Here are some rows, each followed by its group. Rows of different groups can look alike.
-0.14:-0.34:-0.06:0.83:0.80:1.95:0.74:-1.28:0.43:-0.33:0.71:0.72:0.29:0.83:1.30:1.17:-0.30:0.23:-1.09:0.93:-0.24:-0.43:-0.97:0.21 harp
0.27:0.02:-0.76:-1.57:-0.61:-2.29:-0.39:1.50:-0.09:0.45:-0.49:0.08:-0.71:-0.12:-1.29:-1.55:0.41:-0.04:0.56:-1.05:0.26:0.45:0.51:-0.87 harp
0.03:0.16:0.40:-0.15:0.40:-0.16:1.23:0.64:0.18:-0.78:-0.53:0.35:0.67:0.46:-0.13:-0.60:0.53:-0.49:-0.28:-0.42:-0.31:-0.82:-0.81:0.00 dust
0.19:0.01:0.29:0.11:0.17:-0.60:0.09:-0.05:-0.84:0.12:-0.41:-0.02:0.69:0.66:-0.07:-0.61:1.14:0.49:-1.24:-0.74:-0.66:-0.22:-0.75:-0.14 dust
0.14:0.53:-0.52:-0.86:-0.49:-0.74:-0.93:0.84:0.26:0.64:-1.24:0.64:-1.66:-0.82:0.20:-1.70:-0.51:-0.31:0.90:-0.56:0.88:-0.30:0.98:-1.09 harp
-0.23:-0.56:-0.10:0.36:1.46:0.29:-0.01:-0.73:-0.37:-1.52:1.04:-0.40:1.27:0.28:0.89:0.12:1.07:-0.73:-0.55:0.98:-1.18:-1.03:-0.07:0.25 knot
-0.26:-1.44:-0.38:0.95:1.59:-0.23:0.71:-0.71:-0.39:-1.41:0.85:-0.19:1.71:0.80:1.18:0.27:0.95:-0.80:-0.48:0.63:-0.71:-1.25:-0.95:-0.53 knot
-1.04:0.19:0.69:1.82:1.36:1.84:0.63:-1.54:0.37:-0.08:1.36:0.47:1.18:0.38:1.16:0.66:-0.91:0.08:-0.30:1.02:0.43:-0.36:0.34:0.14 harp
-0.61:0.71:-0.52:-0.22:0.18:0.50:0.94:0.07:1.65:-1.10:0.32:0.44:-0.42:-0.17:-0.52:0.08:2.21:0.27:0.12:1.38:-0.55:1.22:1.25:-0.79 mask
1.26:0.77:-0.96:-1.50:-0.65:-2.40:-0.06:1.65:-0.08:-0.28:-1.31:-0.17:-0.76:-0.55:-1.64:-1.02:0.43:-0.14:0.58:-0.70:0.02:0.09:0.25:-0.47 harp
-0.27:-0.93:0.31:0.87:0.03:0.69:2.06:0.81:0.39:-1.19:0.85:0.08:0.58:1.62:-0.55:0.79:1.84:-1.59:-0.91:1.97:-1.13:-0.54:-0.17:-0.42 seed
0.46:1.29:0.18:-0.65:0.01:-2.75:-1.03:0.97:-0.64:0.83:0.30:0.20:-0.37:-0.73:-1.01:0.28:-0.94:-0.24:0.06:-1.89:1.43:-0.43:0.13:-0.57 quill
1.01:1.38:-1.23:-0.68:-0.62:-1.46:-1.62:1.13:1.72:-0.18:-0.64:0.62:-2.02:-0.53:-0.36:-0.58:0.02:0.07:1.32:-0.42:1.84:-0.07:1.54:-0.32 harp
2.99:-0.48:0.19:-0.33:-1.93:-1.02:-0.20:0.56:-1.23:-0.05:-0.54:-2.65:-1.71:-0.91:-0.68:-0.01:-0.34:-1.69:1.16:-1.09:0.31:0.15:-1.26:2.83 hut
-0.43:0.52:-1.25:-0.39:0.97:-1.03:-0.42:0.73:0.51:-2.12:1.21:-0.29:-0.22:-0.52:0.65:-1.37:1.47:-1.57:1.65:1.18:-0.54:0.35:2.27:-0.82 quill
0.69:-0.84:-0.46:-0.43:0.38:0.41:1.02:-0.60:0.20:0.64:0.34:2.02:-0.08:1.58:-0.49:0.95:-0.37:-0.21:-0.53:-0.03:0.18:-1.05:-1.01:-0.40 lamp
-0.33:-0.05:0.12:-0.03:0.32:0.58:-0.81:-0.27:-0.23:0.16:0.47:-0.39:0.03:-0.37:0.89:0.12:-0.51:0.02:0.47:0.06:0.21:0.06:0.77:0.18 dust
0.53:1.19:-0.08:-1.03:-0.80:-1.71:-0.93:1.77:-0.04:-0.18:-1.02:-0.03:-0.86:-0.48:-1.08:-0.88:0.89:0.34:0.86:-0.84:-0.14:0.32:0.58:0.00 harp
-1.50:-1.29:-0.40:0.87:0.61:0.86:1.91:0.94:0.36:-0.95:1.35:0.17:0.90:1.46:-0.03:0.12:0.83:-1.82:-0.35:2.01:-1.85:0.04:0.03:-0.74 seed
-0.48:-0.80:-1.15:-0.01:0.74:-0.14:-0.61:0.04:-0.40:-0.68:0.53:0.07:0.47:0.41:0.28:0.17:1.54:0.12:-0.12:0.34:-0.32:0.31:0.17:-0.71 dust
1.42:0.14:0.39:-0.17:-0.57:0.44:1.63:0.78:0.11:-0.29:-0.70:1.84:0.10:0.80:-0.95:0.79:-0.84:-0.94:-0.68:0.08:-0.62:-0.19:-1.72:0.76 lamp
-0.26:0.34:1.51:2.08:0.55:1.70:0.45:-1.85:0.56:-0.58:0.23:-0.33:0.60:0.81:1.00:1.17:0.29:0.81:-0.09:0.60:-0.05:0.07:0.66:1.25 harp
0.20:-2.19:0.89:1.04:-2.65:1.70:1.70:-0.81:-0.65:1.83:-1.44:-2.37:-2.54:-0.56:-1.01:1.12:-0.78:-0.99:1.69:0.19:-0.28:0.77:0.32:3.26 hut
1.74:-0.37:-0.04:0.42:-0.62:0.12:1.66:0.80:0.10:0.12:-0.39:1.64:-0.16:0.20:-0.80:0.68:-0.38:-0.62:0.09:0.40:-0.06:-0.65:-2.15:0.15 lamp
0.07:1.63:-0.71:0.18:-1.43:0.38:-0.80:-0.67:1.03:0.03:-1.06:-1.39:-0.76:0.08:-0.57:0.09:0.40:0.65:2.16:0.49:0.56:1.72:2.03:-0.74 lamp
-0.72:-0.48:-0.16:-0.83:-0.43:0.03:-2.24:-0.97:-0.83:0.00:-0.28:-2.44:-0.70:-0.75:1.09:-0.51:0.57:0.75:1.19:-0.43:0.42:0.51:0.97:0.21 lamp
-0.02:1.17:0.18:0.14:-1.47:0.26:-0.78:0.63:0.02:1.14:-0.92:-0.91:-1.03:-0.29:-0.87:-0.32:-0.47:1.30:1.59:0.63:-0.19:1.69:1.09:-0.47 lamp
-1.31:-0.19:0.16:-0.57:1.26:0.35:-1.20:-0.40:-0.70:-0.40:0.86:-0.08:0.79:-0.21:1.76:-0.06:0.30:-0.28:-0.78:0.33:0.13:-0.18:0.72:0.44 knot
-1.90:0.82:0.20:0.00:-0.24:0.15:0.27:0.96:1.62:0.69:1.22:1.07:0.32:-0.69:-1.19:-0.39:0.02:0.44:0.70:1.90:-0.80:1.22:1.31:-1.88 mask
1.08:1.27:-1.01:-0.22:-0.46:-1.65:-1.55:0.34:0.57:0.48:-0.10:1.03:-1.82:-0.54:-0.23:-0.42:-0.21:0.05:1.24:-0.73:1.65:0.84:1.28:-0.86 harp
-1.25:-0.90:-1.09:-0.14:0.81:1.35:2.41:0.79:1.58:-1.38:0.79:0.55:0.49:0.42:0.27:0.21:2.22:-0.13:-0.38:2.26:-1.33:-0.10:-0.54:-1.86 mask
-0.33:0.51:0.06:0.70:0.46:-0.37:-0.05:-0.72:-1.38:2.25:0.54:0.41:0.64:-1.10:-0.13:1.87:-2.30:1.25:-1.52:-1.62:1.46:1.01:-1.76:0.16 quill
-1.44:-1.02:0.82:1.53:1.35:2.27:0.57:-1.33:0.26:0.39:1.37:0.49:0.47:0.14:1.35:0.44:-0.92:-0.25:-0.61:1.25:-0.53:-0.05:0.02:0.16 harp
-1.08:-0.55:0.17:-0.87:-0.42:1.15:-0.80:-1.56:-1.24:-0.03:-1.08:-1.95:0.64:-0.33:0.80:-0.74:0.65:2.03:-0.59:0.15:0.05:0.10:0.19:0.09 quill
-0.45:0.02:-0.15:-0.16:0.26:-0.41:0.75:0.32:0.01:-0.27:0.00:0.40:0.77:0.43:0.06:0.13:0.62:0.02:-1.09:0.21:0.32:-0.57:-0.55:-0.27 dust
-0.14:-1.30:-0.60:-1.03:1.93:-0.18:0.00:-0.87:-0.64:-1.39:1.74:-0.87:1.91:0.00:1.51:-0.54:1.02:-1.12:-0.40:1.38:-0.95:-2.39:-0.40:0.53 seed
1.14:-2.04:1.36:0.63:-2.25:0.60:0.51:-0.11:-0.45:2.49:-1.04:-1.96:-1.18:-0.04:-1.24:1.32:-0.87:0.42:0.41:-1.12:0.49:0.82:-1.00:2.15 hut
0.07:-1.92:-0.21:0.94:-1.53:1.20:-0.39:-1.28:-0.93:1.51:-0.56:-2.54:-1.37:-0.93:0.29:1.22:-1.18:-0.83:1.50:-0.26:-0.14:0.78:0.14:2.03 hut
-0.75:-0.76:-0.23:0.01:0.86:1.44:-0.51:0.12:0.04:-2.22:0.74:-0.10:0.44:0.44:2.13:-0.30:0.52:-1.03:-0.61:0.79:-0.98:-0.65:0.20:0.67 seed
-0.01:-0.55:-1.23:-0.29:1.26:0.46:-1.10:-0.77:-1.32:-0.34:1.17:0.09:0.93:-0.40:1.93:-0.92:0.50:-0.14:-0.96:0.33:0.14:-0.45:0.43:0.62 knot
0.69:0.13:0.17:0.07:0.49:-1.55:-1.17:-0.80:-1.50:1.26:-0.30:-0.14:-0.03:-1.18:0.00:1.03:-2.24:0.02:-1.16:-2.27:0.74:-0.30:-1.14:0.60 lamp
0.01:0.23:1.10:0.85:0.30:0.74:0.63:-1.55:-1.09:-0.56:-0.40:0.26:1.27:0.91:0.85:0.26:0.38:0.82:-2.17:-0.10:-0.32:-1.10:-1.20:0.84 quill
-0.19:-0.34:-1.51:-1.08:0.72:-0.39:-0.78:0.59:0.76:-1.38:0.48:-0.66:0.17:-0.45:0.49:-0.76:0.88:-1.41:0.85:0.68:-0.31:0.34:1.44:-0.58 quill
0.15:0.54:-0.47:0.15:-1.46:-0.02:-0.14:0.03:0.76:0.00:-0.40:-0.82:-0.76:-0.14:-1.42:-0.12:0.36:0.62:1.10:0.60:-0.49:1.04:0.84:-0.94 mask
-0.17:0.36:-0.28:-0.82:-0.35:-1.15:-1.49:0.71:0.08:0.71:-0.40:0.32:-1.23:-1.53:0.45:-0.71:-0.70:-0.15:0.77:-0.14:1.77:0.22:0.79:-0.57 harp
-0.39:-1.00:0.36:0.45:0.79:0.78:2.09:0.49:0.55:-0.44:1.93:0.15:1.15:0.94:-0.25:0.12:0.29:-1.86:-0.12:1.72:-1.08:-0.89:-0.33:-0.27 seed
-0.11:0.27:0.50:1.53:1.10:1.82:0.71:-2.31:0.35:-0.61:0.29:0.19:0.47:1.12:1.23:0.13:-0.10:0.20:-0.33:0.73:-0.08:0.08:0.31:0.29 harp
0.34:1.64:-0.02:-0.87:-1.06:-1.26:-0.25:0.54:0.69:1.07:-1.13:-0.21:-0.67:-0.23:-1.74:0.06:0.43:1.88:0.60:-0.73:0.19:1.46:-0.03:-0.60 seed
-0.94:-0.56:0.84:1.60:0.81:0.63:0.65:-0.58:0.17:0.15:1.17:0.06:1.63:0.40:0.23:1.52:0.56:-0.21:-1.52:1.49:-0.95:-0.01:-0.46:-0.63 harp
-0.94:-0.48:0.13:-0.37:0.69:0.56:-0.14:0.79:-0.63:0.12:0.18:0.35:0.36:-0.67:0.91:-0.85:-0.22:-0.76:0.48:0.17:0.36:-0.74:0.41:-0.97 dust
-0.48:-1.37:-0.32:0.56:0.99:1.36:0.06:-0.10:0.19:-1.11:0.36:-0.18:0.49:0.37:1.25:0.05:-0.39:-1.06:-0.29:-0.32:0.34:-1.25:-0.11:0.72 knot
0.34:-0.13:-1.76:-1.07:0.44:-0.45:-0.11:0.44:0.60:-1.80:0.20:-1.53:-0.04:-0.10:0.35:-1.75:1.57:-1.07:1.62:0.42:-0.92:-0.85:1.59:0.36 quill
0.37:0.00:1.53:0.57:-0.05:0.50:0.82:-0.18:-0.98:1.38:-1.37:0.63:0.22:-0.01:-0.54:1.08:-1.17:1.41:-1.68:-1.70:0.32:0.36:-2.67:0.69 quill
0.47:1.05:-0.08:-0.10:-1.29:-0.15:-0.03:0.41:-0.11:0.47:-0.38:-1.23:-0.37:-0.55:-1.48:-0.64:0.70:1.12:1.53:1.00:-0.02:0.93:1.29:-0.77 mask
-0.56:-0.10:-0.22:0.73:0.18:-0.16:1.90:0.22:1.04:-0.01:-0.23:1.65:0.68:0.78:-1.10:0.76:0.70:0.05:-0.54:1.43:-0.90:-0.66:-0.56:-1.31 mask
-0.91:-0.81:-1.07:-0.21:0.04:0.90:0.88:0.02:1.63:-0.87:1.13:-0.92:0.11:0.80:-0.55:-0.73:0.87:-0.83:1.24:1.91:-1.17:0.55:0.52:-0.83 lamp
-0.29:-1.68:0.36:0.32:0.14:1.55:0.74:-0.08:0.28:-0.96:-0.44:1.00:0.23:0.53:0.45:0.11:0.51:-0.88:-0.66:0.35:-0.83:-0.62:-0.15:-0.16 knot
-0.11:-0.73:-0.17:-0.34:0.01:0.36:1.81:0.59:0.47:-1.16:0.91:0.16:1.30:1.34:-0.46:0.31:0.90:-1.04:-0.79:1.38:-1.94:-1.14:-0.56:-0.34 seed
-1.07:-0.71:0.07:-0.29:0.34:0.29:0.03:0.34:-0.20:-0.71:0.46:0.22:0.17:-0.23:0.95:-0.83:-0.28:-0.42:0.42:0.10:0.38:-0.76:1.46:-0.18 dust
-1.64:-0.34:-0.41:0.13:-0.25:1.60:-0.45:-1.37:0.26:1.17:-0.31:-0.83:0.20:0.07:0.80:0.39:-0.65:1.51:0.37:0.54:0.24:0.65:0.47:-1.42 quill
-0.11:0.44:-0.32:-0.34:-0.13:-0.02:1.77:0.24:0.57:-0.40:0.02:1.54:1.01:0.95:-1.57:-0.85:0.59:0.25:-1.52:1.62:-1.21:-0.47:-0.87:-1.25 mask
0.08:1.61:-0.06:0.27:-1.33:0.17:0.30:0.76:0.48:0.14:-0.63:-1.28:-0.50:-0.08:-0.83:-0.44:0.41:0.51:1.22:0.93:-0.49:1.01:0.98:-1.08 mask
0.42:0.22:-0.73:-0.11:-0.25:-0.02:-0.38:-0.38:-0.74:0.63:0.63:-1.15:0.38:-0.24:-0.08:-0.17:-0.03:0.47:0.20:0.25:0.19:0.23:-0.09:-0.45 dust
-0.22:-0.24:0.12:1.19:0.73:1.55:0.45:-1.40:-0.09:-0.54:0.73:0.25:0.67:0.35:1.25:0.10:0.11:0.56:-0.67:0.55:-0.40:0.51:0.24:0.84 harp
-0.06:0.59:-0.56:-0.47:-0.69:-1.11:-1.04:0.45:0.73:0.61:-0.65:0.45:-1.49:-1.18:-0.02:-0.26:-0.20:-0.11:1.31:-1.00:1.03:0.25:1.29:-0.80 harp
1.49:0.12:0.22:0.14:-0.26:-1.18:0.52:1.10:-0.51:-0.89:-0.46:1.13:-0.18:0.23:-0.34:0.38:0.41:-1.51:0.00:-0.69:-0.68:-0.68:-0.71:0.52 quill
-0.17:-1.16:-0.98:0.34:0.10:-0.21:-0.06:0.59:0.38:-0.63:0.40:-0.35:0.45:0.64:0.04:-0.24:1.61:0.18:-0.26:0.05:-0.80:0.21:0.77:-0.56 dust
-1.23:-0.96:1.08:0.49:0.64:2.07:0.29:-1.09:0.26:-0.17:0.23:1.11:0.98:0.88:1.21:-0.19:-0.94:0.35:-0.98:1.10:0.18:-0.27:-0.31:0.46 harp
1.48:-1.54:0.58:-0.28:-2.75:1.14:0.48:-0.09:-0.87:1.67:-0.08:-1.47:-1.64:-0.44:-0.47:0.95:-2.17:-0.49:0.85:-0.26:0.36:1.14:-0.65:2.44 hut
0.21:0.14:1.16:1.08:0.41:0.14:1.03:-0.40:-0.43:2.12:-0.71:1.03:0.42:-0.28:-0.35:1.34:-2.10:0.81:-1.95:-1.36:0.81:0.18:-2.18:-0.22 quill
1.74:1.12:0.75:0.40:-0.85:-0.78:0.07:0.85:0.57:2.22:-1.64:1.49:-1.12:-0.68:-2.07:0.99:-1.72:0.98:-1.19:-1.63:0.88:0.50:-2.19:-0.01 lamp
-1.29:0.11:-0.58:-0.21:0.03:1.02:1.16:0.32:1.80:-1.05:0.70:1.09:0.33:0.17:-0.44:-0.85:1.59:-0.23:0.30:1.74:-0.79:1.17:1.36:-1.23 mask
-0.24:-0.28:1.50:0.52:0.67:-0.34:-1.38:-0.56:-1.73:-0.10:0.61:-0.17:0.54:-0.94:1.43:1.75:-2.11:-0.93:-0.48:-1.09:0.95:-1.07:-0.95:1.50 mask
0.80:0.85:0.76:1.12:-1.16:-1.09:-0.29:0.67:0.95:2.83:-0.98:1.73:-1.33:-0.33:-1.98:1.11:-2.08:0.48:-1.01:-1.39:0.93:1.50:-1.23:-0.56 lamp
-0.74:-0.40:0.55:0.46:0.41:1.14:1.21:-0.24:-0.35:-0.28:0.04:-0.14:1.59:0.87:-0.05:0.75:0.71:0.27:-1.74:0.76:-1.69:-0.29:-1.62:-0.29 harp
0.15:-0.68:0.39:0.03:0.31:0.17:0.10:-0.49:-1.35:0.85:0.22:-0.37:0.01:-0.10:1.17:0.88:-2.00:-0.24:-0.08:-1.77:0.99:-2.00:-1.17:1.82 mask
0.00:-0.03:0.69:0.16:-0.03:0.41:0.54:-0.02:-0.20:1.48:-0.55:0.73:0.17:-0.20:-0.22:1.40:-1.67:1.27:-1.40:-1.25:0.87:0.42:-2.23:0.14 quill
-0.53:-0.04:0.55:-0.43:-0.17:-1.04:-0.41:0.15:-0.50:-0.21:-0.89:-0.42:-0.07:0.28:-0.25:-0.25:0.39:0.42:-0.82:-1.68:0.15:-0.27:-0.17:0.06 knot
1.40:0.85:0.56:0.55:-0.08:0.01:0.58:-1.22:-0.48:1.09:-0.51:0.80:0.05:-0.13:-0.65:1.00:-1.46:1.43:-1.40:-1.66:0.43:0.81:-2.63:0.85 quill
-0.05:1.89:-0.16:-0.33:-0.71:-0.54:-0.27:0.36:1.36:-0.12:-0.33:-0.05:-0.48:0.16:-1.97:-0.82:2.56:1.48:0.53:1.34:-0.73:1.57:1.80:-0.92 mask
-1.89:0.27:0.12:-0.81:-0.48:0.41:0.03:0.63:0.55:0.22:-0.45:-0.23:0.23:-0.06:-0.63:-0.79:1.10:1.20:0.86:0.90:-0.30:0.11:1.08:-1.70 lamp
0.05:0.26:0.58:-0.23:0.04:0.28:0.62:-0.42:-0.51:1.68:-0.13:0.42:0.89:-1.10:0.17:0.58:-2.05:1.44:-2.05:-1.23:0.38:0.08:-1.31:0.50 quill
-0.11:0.45:0.81:1.02:0.91:0.55:0.64:-1.49:-0.70:0.12:1.31:0.68:1.71:0.32:0.81:1.19:-1.43:0.26:-1.58:0.42:0.08:-0.90:-1.34:0.94 quill
-0.60:-1.02:0.45:-0.43:1.30:1.10:-0.43:-0.17:-0.05:-2.12:0.75:0.51:0.90:0.78:1.70:-0.86:0.57:-1.24:0.22:0.57:-0.46:-1.21:0.49:0.98 seed
-1.41:-1.48:0.84:1.14:1.08:1.91:0.90:-1.39:0.50:-0.32:0.67:0.99:0.95:0.42:1.32:0.42:-0.80:-0.32:-0.97:0.95:-0.44:-0.63:-0.29:-0.14 harp
1.13:-0.30:-0.72:-0.44:0.01:-1.30:-1.12:-0.37:-1.70:0.67:-0.81:-1.42:0.24:0.05:0.17:0.41:-0.53:-0.29:-0.87:-2.38:0.81:-0.90:-1.23:1.71 mask
-1.09:-1.34:-0.68:-0.31:1.22:0.06:0.68:0.26:0.11:-0.05:0.56:0.51:1.01:0.19:0.46:-0.56:0.96:-0.07:-0.02:0.55:-0.21:-0.51:0.30:-0.46 dust
-0.81:-0.47:-1.66:0.09:0.36:0.60:1.04:-0.24:0.83:-0.65:1.11:-0.46:-0.51:0.46:-0.22:-0.15:1.16:-0.88:0.76:2.00:-0.54:0.32:0.52:-0.96 lamp
0.80:0.01:-0.62:-0.86:-0.52:-1.56:-0.31:0.44:-0.27:1.40:-1.40:0.04:-0.68:-0.43:-2.05:-0.70:0.45:1.40:-0.55:-1.21:0.36:0.89:-1.04:-0.53 seed
Which 4 groups are nearest to each row below, nearest first, going by the distance to the group's nearest row?
-1.30:0.11:-0.20:0.41:-0.26:0.84:-0.75:-1.12:-0.72:0.47:-0.25:-2.06:0.41:-0.21:1.04:0.06:-0.19:1.44:0.58:0.66:0.27:1.23:0.85:-0.12 quill dust lamp harp
0.50:0.90:-0.72:-0.76:-0.66:-1.52:-2.03:0.92:0.87:0.00:-0.30:1.07:-1.41:-0.91:-0.16:-0.15:-0.37:0.20:1.26:-0.70:0.89:0.52:0.51:-0.66 harp quill seed mask
-0.69:-0.43:0.07:-0.12:0.50:1.42:1.27:0.42:0.30:-1.12:0.45:0.94:0.84:0.80:0.42:-0.56:1.42:-1.12:0.19:1.47:-0.86:-0.85:0.03:0.11 knot seed dust lamp
0.38:-0.87:1.37:0.04:0.35:0.38:-0.67:-0.63:-1.88:-0.05:0.40:-0.22:0.25:-0.43:1.15:0.54:-1.88:-0.24:-0.47:-1.30:0.40:-1.57:-1.45:1.54 mask lamp quill knot
-0.63:1.03:0.17:-0.07:-0.79:-0.01:0.61:0.56:1.80:-0.09:-0.05:0.52:-0.25:0.78:-1.73:-0.71:1.68:0.96:0.78:1.22:-0.94:1.16:1.61:-1.81 mask lamp dust seed
-1.52:-0.46:-0.01:-0.24:0.05:2.11:-0.73:-1.85:0.09:0.33:-0.20:-1.14:-0.08:-0.40:0.65:-0.12:-0.60:0.93:0.42:0.72:0.35:0.72:0.86:0.03 quill dust harp lamp
-0.06:-0.36:0.32:0.51:0.20:0.08:-0.77:0.39:-0.14:0.83:-0.32:-0.47:0.54:-0.26:0.00:0.83:-0.08:0.45:0.27:-0.24:-0.10:0.34:0.09:-0.50 dust knot quill mask
-0.94:-0.46:-0.55:0.58:0.66:1.06:2.07:0.20:-0.15:-1.17:1.55:-0.14:0.83:0.97:-0.15:-0.59:1.45:-0.79:-0.66:1.97:-1.48:-0.59:-0.32:-0.64 seed mask lamp knot
-0.21:-0.24:0.04:1.13:0.79:1.86:0.31:-1.58:0.01:-0.32:0.13:-0.08:0.74:0.54:1.40:0.14:-0.30:0.40:-0.35:-0.27:-0.17:-0.45:0.12:0.98 harp knot dust quill
0.86:0.69:0.49:0.92:-0.54:0.08:0.40:-0.80:-0.75:0.76:-0.51:0.10:0.03:-0.14:-0.61:0.62:-0.47:2.45:-1.41:-1.03:0.62:0.29:-1.63:0.44 quill dust knot seed
Which 5 groups are nearest to each row below, nearest first, going by the average distance to the group's rows?
-0.05:0.36:0.87:-0.08:0.23:-0.38:-0.86:0.34:-0.20:-0.40:-0.22:0.88:0.72:0.44:-0.09:1.29:0.45:0.20:-1.11:-0.37:-0.73:0.04:-0.75:-0.08 dust knot quill harp seed
0.75:0.06:-0.37:-0.46:0.29:-0.63:0.58:0.07:-0.58:-1.17:-0.17:0.43:0.85:0.49:-0.30:-0.24:1.69:0.14:-0.74:0.23:-0.43:-1.04:-0.53:-0.24 dust knot seed mask harp
-0.03:-0.39:0.18:-0.15:0.47:-0.22:0.49:0.69:-0.32:0.14:0.16:0.98:0.42:0.31:0.35:0.02:0.38:-0.60:-0.73:0.37:-0.39:-0.10:-0.60:-0.87 dust knot seed harp mask
-0.36:-0.63:0.33:0.64:0.37:0.48:1.12:0.92:0.39:-0.58:1.07:0.64:0.91:0.72:0.18:0.71:0.93:-0.18:-0.78:1.17:-1.52:-0.24:-0.25:-0.55 dust knot seed mask harp
-0.27:-0.48:0.30:0.93:1.17:1.23:0.17:-1.55:0.39:0.54:1.04:0.19:0.65:-0.03:1.68:1.46:-1.24:-0.05:-0.65:-0.46:0.62:-0.07:0.34:0.30 knot dust harp quill seed
-2.10:1.51:-0.35:0.41:1.91:0.00:-0.85:-2.03:0.63:-0.47:1.16:1.26:2.54:0.14:0.70:0.65:0.60:2.06:-1.36:1.61:-0.89:0.62:0.43:-2.13 dust knot harp mask seed
Which 4 groups are nearest to each row below, nearest first, going by the average distance to the group's rows?
0.19:-1.01:0.17:0.62:-0.18:0.58:0.05:-0.84:-1.19:1.60:-0.87:0.50:0.35:0.60:-0.24:1.20:-1.67:0.70:-1.48:-1.85:0.45:-0.09:-1.78:0.41 quill dust knot lamp
Which 5 groups are nearest to each row below, nearest first, going by the distance to the centre of the group?
-0.12:1.70:0.37:-0.50:-1.04:0.02:0.21:0.43:1.01:-0.28:-0.84:0.19:-0.16:0.63:-2.12:-1.25:2.50:1.40:0.77:1.52:-0.83:1.11:0.61:-0.78 mask lamp harp dust seed
Which 4 groups are nearest to each row below, nearest first, going by the distance to the centre of the group?
0.12:-0.70:0.20:0.16:0.62:0.69:0.09:-1.00:-0.88:-0.42:0.43:-0.29:0.82:0.20:1.27:-0.98:0.04:-0.14:-0.16:0.09:-0.41:-1.07:0.12:1.02 knot dust harp seed
-0.23:1.88:-0.27:-0.28:-1.19:0.25:-0.83:-0.35:0.12:0.72:0.12:-1.33:-0.95:-0.97:-0.50:-0.47:-0.75:0.97:1.44:1.12:0.18:2.57:1.27:-0.64 lamp mask harp quill
-0.28:-0.13:0.35:-0.02:0.18:1.21:-0.07:-0.75:0.35:0.32:0.34:-0.57:-0.12:-0.37:1.05:-0.58:-0.44:0.37:0.28:0.35:0.62:-0.85:0.20:-0.27 harp dust quill knot
-0.42:0.50:0.04:0.02:0.26:0.23:-0.19:0.40:-0.21:0.01:-0.08:0.94:-0.15:-0.12:0.80:0.60:-0.82:0.42:-0.53:-0.44:1.08:-0.82:-0.04:-0.07 quill harp dust lamp
-0.54:0.08:-0.27:-0.32:0.42:-0.45:-1.13:-0.34:-0.54:0.85:-0.64:-0.11:-0.97:-1.72:0.52:-1.19:-0.14:1.01:-0.61:-1.35:1.35:-0.34:0.35:0.16 quill harp dust lamp
0.47:0.47:0.41:0.63:0.87:0.48:0.88:-1.23:-0.18:-0.19:0.33:1.10:0.92:1.09:0.34:0.85:-0.41:0.51:-1.60:0.58:0.15:-1.64:-1.78:0.51 quill knot harp seed
-1.21:0.10:-0.13:1.37:1.16:1.81:0.19:-1.33:0.14:-0.43:0.58:0.72:0.99:0.80:1.08:0.74:-0.41:-0.16:-0.41:1.11:-0.39:-0.09:0.02:0.53 knot harp seed dust
-0.74:1.00:-0.06:-0.76:0.48:0.54:-0.59:-0.42:-0.28:-0.21:0.77:-0.59:0.18:-0.41:0.95:-0.97:-0.17:0.27:0.34:0.21:0.31:-0.16:1.12:-0.04 harp dust mask knot
-0.34:1.30:-0.24:-0.18:-0.91:0.50:0.06:-0.35:0.74:1.12:-0.13:-1.14:-1.45:-0.59:-0.43:0.00:-0.41:0.22:1.98:0.46:-0.33:1.53:1.21:-0.99 lamp mask harp dust
-1.14:0.48:0.01:-1.00:0.49:-0.35:-1.47:0.18:0.12:0.60:1.00:0.39:-0.42:-1.46:1.05:0.20:-1.28:0.84:-0.46:-0.26:1.74:-0.30:0.75:-0.40 harp quill dust lamp
-1.50:-1.16:-0.47:0.33:2.04:0.92:-0.34:-0.80:-0.62:0.09:1.29:0.08:1.15:-0.82:1.70:-0.74:-0.73:-0.76:-0.45:0.29:0.52:-0.63:-0.11:0.15 knot dust harp quill
0.64:1.33:0.14:-0.23:-0.96:-0.39:-2.07:0.60:0.62:0.42:-1.44:0.09:-0.69:-0.29:-1.00:-0.03:0.00:1.27:0.20:-0.69:0.81:0.98:0.97:-0.28 lamp harp mask quill
